In the rows, zero is written as 128.
One turn moves every row onto another: examples first, then more rows asked
q_35: [115 113 142  93 144 136 116 126 156 159 160 142]
q_701: [149 101 137 159 128 108 171 118 153 133 168 143]
q_117: [119 143 100 146 114 102 144 126 152 127 131 149]
q_685: [135 115  94 131 128 134 155 120 188 157 174 107]
q_896: [116 151 153 100 136 106 130 134 152 136 174 107]
q_595: [142  96 128 150 124 150 157 112 146 128 183 112]
q_163: [146 113 136 140 111 124 172 109 147 157 193 123]
q_956: [135 123  94 154 110 121 139  96 143 136 146 149]
q_278: [119 145 126 129 120  93 107 133 138 147 142 108]
q_306: [115 152 147  99 138 108 128 136 159 136 172 105]
q_897: [124 126 126 127 141 105 102 134 142 150 160  87]
q_387: [139 104  85 151 135 137 131 100 157 139 160 126]
q_715: [142 108 145 153 129 112 155 116 117 131 182 136]
q_569: [147 102 114 156 124 130 143  93 128 140 173 137]
q_344: [116 118 152  96 134 130 121 124 143 159 161 151]
q_876: [129 143 108 137  92 111 166 114 168 155 152 141]
q_749: [114 155 149 100 133 105 129 135 156 135 169 110]
q_180: [130 130 125 153  91 129 162 110 142 125 150 145]
q_231: [100 118 139  86 142 106 150 117 152 140 146 111]
q_356: [132 103  94 141 159 130 132 130 167 131 170 106]
q_625: [103 115 146  87 143 106 153 116 147 140 152 110]
q_563: [145  95 109 152 147 119 158 125 181 133 163 124]
q_593: [129 131 148 132 125  96 113 128 120 149 164 103]
q_491: [110 123 140  94 134 129 118 126 155 158 148 151]
q_993: [101 121 146  87 136 102 153 115 146 140 146 115]
q_620: [126 119  89 144 119 146 145 121 178 125 147 119]
q_411: [136 119 109 155 122 104 164 123 177 131 139 149]

q_625 moves to q_993
q_897 moves to q_593
Where do these go?
q_356 moves to q_715
q_491 moves to q_35
q_569 moves to q_956
q_163 moves to q_876
q_306 moves to q_896
q_620 moves to q_595
q_411 moves to q_563

